Here are some numbered points:
Array([0.23, 0.92, 1.38, 2.92, -1.23, -1.87, -0.17, 0.58, 1.78, -2.14,
       -0.89, 0.09, -0.52, 0.21, 1.47, -2.61]) 0
Array([1.13, -1.35, 1.18, 0.87, -1.00, -3.01, -0.39, -0.22, 0.60, 1.39,
       -0.45, -0.43, -0.96, 0.88, -1.28, 1.42]) 1
Array([-0.69, -1.61, -2.18, -1.24, -1.39, 0.79, 0.71, -0.32, -0.64, 0.68,
       -0.03, -1.92, 1.54, 0.25, 0.66, 1.80]) 2
Array([-0.28, -0.17, -0.16, 0.59, -0.79, -0.05, 0.72, -0.76, 0.50, 0.57,
       -0.14, -0.04, 0.53, -0.27, -0.27, -0.29]) 3
Array([-1.98, -0.93, -0.66, 0.78, 0.18, -1.04, -0.97, -0.56, 0.65, 0.22,
       -0.83, -0.36, 0.90, -0.51, 0.28, 0.45]) 4
Array([0.14, 0.44, 0.68, -0.10, -0.31, -0.52, 0.06, 1.62, -0.50, -0.39,
       -0.39, 1.14, -0.23, -0.13, 1.03, 1.05]) 5
Array([-2.07, 0.13, -0.13, -1.70, 2.48, 1.01, -0.95, -0.27, 0.32, -1.11,
       1.65, 1.78, 1.58, 0.60, 0.93, 0.43]) 6
Array([-0.93, 1.40, 0.03, -0.03, 0.56, 0.94, 0.33, -2.16, 0.53, -0.60,
       2.05, -0.54, 0.25, -1.48, -1.54, -0.55]) 7
Array([-0.12, 0.11, -1.02, -0.74, 1.12, 2.09, 0.85, -1.10, -1.19, -0.68,
       0.13, -0.85, 1.46, 0.47, 0.06, 0.82]) 8
Array([0.37, -0.18, 0.65, 0.38, -0.04, -0.28, -0.03, 1.63, -0.22, 0.27,
       -0.27, 1.60, 0.14, -0.06, 0.23, 0.59]) 9
Array([1.13, 0.28, 0.47, 0.26, -0.22, -0.02, 1.08, 1.48, 0.02, -0.60,
       -0.38, -0.37, -0.06, 0.19, 0.06, 0.02]) 10
Array([0.35, -0.06, -0.96, -1.16, -0.35, 1.27, 1.24, -0.54, -1.29, -0.39,
       -0.52, -1.74, 0.06, -0.59, 0.24, 0.02]) 11
New points follow, each followed by the numbers of its five nearest points above by angle, seen from the average point of the numbered points, nearest first.
Array([0.00, 0.75, 0.14, 0.39, -0.28, -1.44, 0.66, 0.22, 0.49, 0.40,
       0.48, -1.71, -0.39, 0.38, -0.38, -0.73]) -> 1 0 10 3 7
Array([-0.12, -1.63, -0.76, 1.30, -1.36, 0.30, 2.32, 0.77, 0.29, -0.70,
       0.45, 1.43, 1.22, 1.34, 0.51, 0.94]) -> 9 2 10 3 5
Array([2.44, -0.08, 0.71, 0.72, 2.32, -0.71, 0.95, -0.62, -0.18, 5.18,
       -2.54, 4.84, -2.48, 0.92, -1.18, 0.74]) -> 9 1 5 3 10
Array([0.38, -0.42, -0.73, -1.22, 0.53, 2.63, -0.80, -1.90, 1.88, 1.10,
       -0.25, 4.17, -0.29, 0.73, -1.76, 0.42]) -> 6 3 7 9 8
Array([0.56, 0.59, 0.96, -0.08, 0.43, -0.85, 0.14, 0.54, -0.34, 2.29,
       0.46, -0.78, -1.16, 0.09, -0.55, -0.09]) -> 1 10 9 5 3
Array([-0.86, 1.03, 0.85, 1.27, 0.04, -1.01, -1.50, 1.88, 0.08, -0.86,
       0.94, -0.88, -0.10, 1.23, 0.45, 0.56]) -> 0 5 9 10 1
Array([0.93, -0.77, 0.26, 0.25, 0.13, 1.21, -0.28, 0.50, -0.52, -0.41,
       -0.44, -0.50, -0.37, -1.09, 0.94, 0.61]) -> 11 10 5 9 8
Array([-1.90, 2.35, 0.40, -0.12, 1.33, -1.41, -1.58, 2.03, 0.72, -1.37,
       0.50, -0.48, 0.35, 1.05, 0.57, 0.48]) -> 6 5 0 4 9
Array([-1.20, 0.38, 0.68, -0.18, -0.02, -2.01, -0.34, -0.53, -0.32, -0.73,
       -0.45, 0.07, -0.10, 0.85, 0.64, -0.18]) -> 0 4 1 5 6
Array([0.15, -1.12, -0.68, -0.75, -0.05, 2.28, -0.76, -1.49, 1.00, -1.87,
       0.80, 0.18, -1.38, -1.34, -0.03, 1.41]) -> 7 8 11 6 2
Array([0.36, -0.80, -2.30, 0.33, -0.99, 0.05, 2.07, 0.73, 1.47, -0.18,
       -0.29, -1.86, 0.18, 0.43, -1.50, -0.77]) -> 3 2 11 10 1
Array([-0.41, -0.58, 0.59, -0.13, -0.26, 0.34, 0.43, -0.64, -0.27, -0.04,
       0.86, -0.41, 0.50, 0.09, 0.54, -0.37]) -> 7 8 3 11 6
Array([0.40, 0.01, 0.08, 0.13, -0.27, -2.01, 0.32, 1.23, -1.03, -0.61,
       0.07, 0.58, 0.04, -1.27, 1.59, 0.19]) -> 5 9 10 0 1
Array([-1.33, 1.34, -0.19, -0.45, 0.02, -2.21, -0.18, 0.40, 0.22, -0.44,
       -0.21, -0.65, -0.44, 0.55, 0.64, -1.31]) -> 0 4 5 1 10
Array([-0.77, 0.06, -0.51, -0.98, -0.56, -0.31, -0.98, 1.34, -0.27, -1.11,
       0.94, 0.96, 0.41, -0.44, -0.69, -1.32]) -> 6 9 5 7 0
Array([-0.11, 0.75, -0.33, 0.43, -1.27, -1.62, -1.67, 0.73, -0.15, -0.88,
       1.41, -0.64, 1.19, 1.57, -0.58, -0.30]) -> 0 1 4 10 5
Array([-1.33, 0.73, -0.25, -0.47, 0.07, -0.03, 1.13, 0.70, 0.95, -0.64,
       -0.01, -0.58, 0.13, 0.52, 0.67, 0.83]) -> 6 5 10 2 8
Array([-0.21, 0.99, 0.42, -0.90, -0.45, -0.15, 1.08, 0.07, 1.06, -1.76,
       -0.95, 1.68, -0.69, 0.32, -0.32, -2.08]) -> 0 10 5 9 7
Array([1.62, 0.03, 0.82, 1.27, -1.28, -1.35, 1.75, -0.31, 1.30, 0.25,
       -0.55, 0.80, -1.54, 0.95, 0.22, -1.28]) -> 0 1 10 3 9
Array([1.87, -0.46, 0.10, -1.03, 1.42, -1.33, -0.25, -0.20, -0.08, 2.99,
       -0.47, 2.20, -1.91, 0.70, -0.78, 0.00]) -> 1 9 5 10 3
Array([-1.06, 0.50, -0.45, 0.07, -0.72, -0.46, -0.73, -1.30, 0.30, 0.38,
       -0.33, -1.12, -0.04, -1.23, -0.68, 0.94]) -> 4 7 3 1 2
Array([0.01, 0.45, 0.64, 0.18, 0.69, -1.04, 0.76, -0.20, 0.00, 1.97,
       0.08, -0.07, -0.55, 0.11, -0.50, -0.59]) -> 1 3 9 7 10
Array([-1.95, 0.77, -1.50, -0.37, -0.58, -1.54, -0.69, -1.03, -0.80, 1.20,
       -1.00, -2.05, 1.03, -0.80, -1.25, 1.29]) -> 4 2 1 11 3
Array([0.38, -0.78, 0.15, 0.17, -0.30, -1.56, -0.58, 0.74, 0.96, 0.52,
       -0.46, 0.74, -0.34, 1.01, -0.13, -0.88]) -> 1 9 0 5 10
